One vector is turned by the same rotation once a tick. Each row is the vector after some number of ticks, and that number follows the row.
The counts run from 0 to 285.
[  8  16  14 -25  11  -4 -28  28 -17 -19  38  -6 -31 -16  -5 -22   4 -22
 -29  21 -25   4  -3 -39  -3   5  31 -47 -36  23  -9   8  11  10  15  37
  17 -50 -12] => 122
[-51  -9 -16   0  -9  28 -21  23 -27  17  10 -24  11  -6   9  -1  -1 -13
   2 -39 -30 -26   1   5  17  25 -20   9 -39  -9 -23 -25 -17 -29  -2  43
  -5 -52 -16] => 199
[ 16   5  15  -2  -5 -25 -22  26  17  24  26  20 -14   0   2  38 -28   5
 -46   6 -19   4 -14  -2  -6  48  -6 -38 -57  15  -3 -20 -28 -16  13 -15
  -7  21 -15] => 137
[  0 -39  -5  50 -20  -3   1  16 -46  15  13   9  27 -20   8  -2 -22  15
 -21  -6  40 -12 -16  26  34  -6   8  16   0 -34  18  -9 -38 -30  31  27
  11 -11  10] => 164
[ 10  53 -22 -17 -34  13 -15   2   3  11  49 -13 -20  -9 -37   3  21 -23
 -14  30   4   0   8 -41  -6 -25  23  18  33 -13  23  12  11  29  25 -23
  14  15  -2] => 93
[ -6  19  10   3 -15   4  32  10  21  26  15   6  23 -14   4  41  17   7
 -14 -18  18  -8 -23  22 -54 -42   9  25  -9  20  42  21 -10  10   2  -9
 -22  56  -9] => 279
[-28  53  13  -8  12  -4   2  -9  -4  18   8  23 -51  35 -15 -11  22 -15
  10   7  13   1 -41 -14 -36 -14   0 -39 -22   1  20  -4   5  17 -26 -24
  30  16 -40] => 285
[-19 -24 -35 -36   4   7   6 -21 -19 -27 -12 -11   7 -24  16  24 -17  -7
   6 -11 -26  50  40 -15  27   5 -29  25  20  -2  21  12 -32 -29  28   6
 -40 -26  -2] => 192
[  4  22  10 -48  -2  17   4 -21  11 -13 -16 -13 -17  20  50 -21  36 -34
  31 -11 -15  18  38  -9  10  15  26 -14  17  15  -1  38  25 -13 -38  16
   1 -34 -16] => 45
[  0 -21  -5  22  23  14 -31  22  15   9  -4  29   1  16 -41   2 -35  62
  -2  -9  27  11   8   3   4  23   7 -37   0 -35 -31 -21  12 -37  14   0
  -5   0 -25] => 173
[ 46  48  11   4  18  -7 -28  -4  30 -44  19  38 -32  11  -8  14  -4  -6
 -29   8 -22  20 -17  -5  -6  36  -2  -9  -1   4  36  19  26  27   4  -9
 -29  32   5] => 106
[ 12  26  21 -11 -32  29  29  14   6   3  12 -14 -20  33  33  14  17 -12
 -32 -27   9 -33 -11  18   7 -19  49 -20  17  19 -17  16   0  -9 -49  46
  13  -3 -21] => 274
[ 42 -14  10  -8  12   4  29 -32  39  -2  -1   0  25  51  -7  -9   9 -25
  25  -9  25 -43 -13  21 -29 -28   9  -8  -1  23  21   8  41   3  13  -3
  17  41  16] => 66
[ 40  25  44  22 -14 -44   9 -33  28   2 -17  26  -6 -10  -1   3   8   4
   2   5  -4 -28  -9   4 -11  46   9 -23  24  28  -2  -2  22   8 -68   4
   7   6  18] => 74
[ 16 -42 -11  43 -29  12 -17  30 -26   6  -5  10  32 -14  11  -3 -23  13
 -26 -15  30 -17  -9  41  25  -2  10  25 -18 -29  12  -2 -38 -26  43  33
   9  -1  13] => 165
[ -4  31 -11   0 -42  34  -7   3   7  35   8 -12  15  -4 -19  33   0 -17
  14 -21 -17 -29  19 -40  14   1   4 -23  35  -4 -39 -27  15  -7 -46  13
 -11 -26  -6] => 237
[ 16 -19  14  -4  48 -50  -6  21 -26 -37  26   0  -3 -44 -12   4  20  24
   8  15  15  18 -11  -4 -32 -25  26  23  -5   6  23  24  19  37  35  11
   1  -2  -4] => 118
[-25  39   4  -7 -13  10  19  -4 -16  -2   1   2 -21  -9 -13   2  49  -2
 -13   4  37   4   2 -17   0 -51  45 -17  52   2  16  26  30   8 -36  15
 -22  -7  -2] => 271
[-31 -26 -32 -23  25   3   7 -17 -34 -24  -3  -7   7 -21  10  14   3   4
  13 -12   0  52  32  -7  24  -9 -28  22  34 -11  33   8 -21 -30  23   6
 -41 -21  -7] => 193
[ 40  -8 -17 -14  -8 -28  -1   2  -4 -18  39   2 -11  13   8  45  -7 -32
 -59   1   6 -16   2  -2  50 -23  33   0   3  -5  17   2   1  -2  40  27
 -13  20   6] => 129
[ 10  -7   4 -14  39 -56   3  13 -25 -31  36  -9  -2 -45  -8  18   4  11
   8  22   1  22 -15 -11 -24 -22  14  41   2   4  27  19   4  42  32  -5
  -1  -3  -2] => 117
[-78  -7 -23   3 -28  17  -3   4 -14  52   3  -5  33 -40 -25   1  -6   7
   2 -26  -6 -23   6  -4  -1   0 -19  29 -40 -15 -10 -22 -25 -18   7  14
 -18 -28 -13] => 201
[ 52  12  23 -14   6  -1 -23  25 -11 -26  39 -40 -31  -4  16  28  36 -11
   7   1 -30   1  11   3 -41  21  -3  16  45  41  -1  13   1  -3 -21  -6
  20  -1  -8] => 83
[ 36  52   7   3  25 -23 -24  -8  13 -34  23  37 -53  20  -2  11   2 -11
 -16   6 -16  28 -24 -16   8  34  -1 -12   5 -10  38  16  20  22  -9 -13
 -15  14  -9] => 107
[-25  11  23 -10  28  -4  49   8 -21  -7  17 -26  12  -6  23  -7 -11   6
  52  -2   3  -4 -45 -22 -23 -11  -3   6  12   8 -12   3  18  31 -49  10
  21 -41 -14] => 262
[-39  -5  -1  15  41 -13 -25  14   0  -9 -10  -3  -6   2  27  -3 -19   3
  17  11 -21  19   4 -12  68  45 -21  -1  -9 -26 -27  -1  43  10  -7  -2
 -34 -33  10] => 184
[ 53  31  18   0 -33 -38  24 -46  13  -7  -1  25 -10   2  20   9  -3 -37
  27   5 -17 -18  -9 -21  15  34   8  -8   7   8  23   8  -6  15 -53   4
  26 -10   4] => 76
[-44 -40   1  -2   9  35  21 -16  27  35 -27 -33   4  44  -9 -26 -14  23
 -10 -12  23 -24   2  32  -7   8 -13 -21  -8  29 -33 -12  12 -37  -4 -14
 -19   9  16] => 211
[-31   1  30 -22 -10  12  57 -19  -8  14   4 -29  22 -35  12  -9  22   9
  -5 -13  18  -5  18  19 -36   0   5  13  43  38  22  12 -25 -40 -32   9
   5 -17 -14] => 49
[ 19  46  -4  11 -31  29  21 -34  32 -10 -25  36   5  22   3   5 -25 -13
  34 -35 -29 -20 -41  -3 -13  31 -27  -4 -12 -12  16  -7  -3  19 -48  14
   6   0  -8] => 252
[ 10  22  34  15   9 -14   5  24 -43  10  60  -6   9 -40  -8   2  28  -5
  26   7  15 -14 -28 -20 -34   4   1  -2  27   9  20 -16   0   1 -25   2
  29 -32 -13] => 86
[-21   1 -15 -23 -17   9 -16 -29   1  21 -46 -25 -41  24  29  -6  17  -2
  39 -12 -36  25  27  -5  14  38 -19  -5  -4   7 -26  10 -12 -11 -53 -19
  -3 -20  -3] => 222
[-21  39 -25 -13 -22   9  23 -46  14  -7 -32   2 -18   9 -16 -15   1  15
  40  -6  -9  16 -14  -3 -32 -17 -12  45  14 -13  27  27 -14  38 -24 -25
  10  19  -7] => 255
[ 11 -19 -16   0  12  17 -15   2  14   0  -4  24   4  43 -21  -1 -70  14
   6 -11   2  -5  -5  -9  26  34 -15 -30 -21 -32 -31 -36  -6 -34  26   6
  18 -14 -20] => 175
[-42  21 -10 -16  51  21  11 -17   6  -7  -1  -3  -1  50  -4 -18   1  -6
  56  -6  19  13  -9   1  -6 -12 -33   7  38 -24  11  -5  38  -9 -11 -27
   7   4 -31] => 32
[-56 -42  -9  -5  17  38  22 -15   5  41 -21 -28   1  46 -14 -34  -5  23
  16 -10  33  -8   0  23  -1 -11   0 -28  -1   9 -27  -6  18 -37   2 -25
 -13   4   3] => 210
[  4 -13 -24  -2  -3  31 -11  -5 -35 -17  -4 -28  20   1  16  14  20 -48
  72 -33 -28  -7  -9 -13 -17 -23 -37  18   6   5   9  -7   4   2  -2  19
   2 -32  11] => 230
[ 13  17  25  15 -15  13  37   1  17  10  36   0  17 -13  -3 -19 -36   1
 -20  28  27   4 -51   6 -28   8   4  10 -25   9  56  19  -9  32  24 -38
  -2  33  16] => 102
[-26  37 -10   1 -16  15  -9  -3 -20  18  23   9  10  -5   3  -3  71 -42
  36 -31   7 -22  -4   6 -21 -33  -5  23 -11  -9  54   5  18   9  -2  13
  -3  -7 -15] => 55
[-13   7 -33   8 -11  23 -67  44  -5  24  23  -1  -8  -5  -1  17  -9  -1
  -1   3 -21  38  17  -9  23  14 -19  16 -36 -39   6   0 -14  -2  52 -30
 -24  13 -13] => 169
[-39 -20 -20  10  10 -24  20 -26 -22  -6 -46   1  18  18  26   0 -37 -21
  48  -3  -8 -13 -22   3  16 -12 -49  22  -1 -29  -4 -32 -28 -12 -12  -5
  42  -2  -3] => 1
[-35   4 -37  11   2  11 -62  42  -8  35  20   5  -5  -7 -21  14  -6  22
   6   6   3  39  13 -10  13  16  -9   6 -23 -36  -1  -5  -7 -15  42 -41
 -26  10 -21] => 170
[ -7   8 -18 -22 -44  50  13 -13   0 -13 -23 -25  37  -9  32   5 -20 -48
   6  -4 -24   8  35 -17  20 -25 -22   9  33  -1   1  -5 -29 -38  11  10
   3  -7  10] => 15
[  7   1  -5 -17 -47  49  13 -14   9 -11 -37 -18  43  -3  30   0 -29 -44
  11  -7 -21   1  36 -11  11 -22 -12 -10  24   2 -14  -3 -23 -42   3  26
  14 -20  14] => 14
[-51  11   6   1  50  22  20 -16   9  -7  -9 -10   2  46  -5 -41   2  13
  46  -4  32  -4 -17  20 -16  -9 -22   7  34 -19   2  -4  36 -11 -14 -20
  22   0 -19] => 33
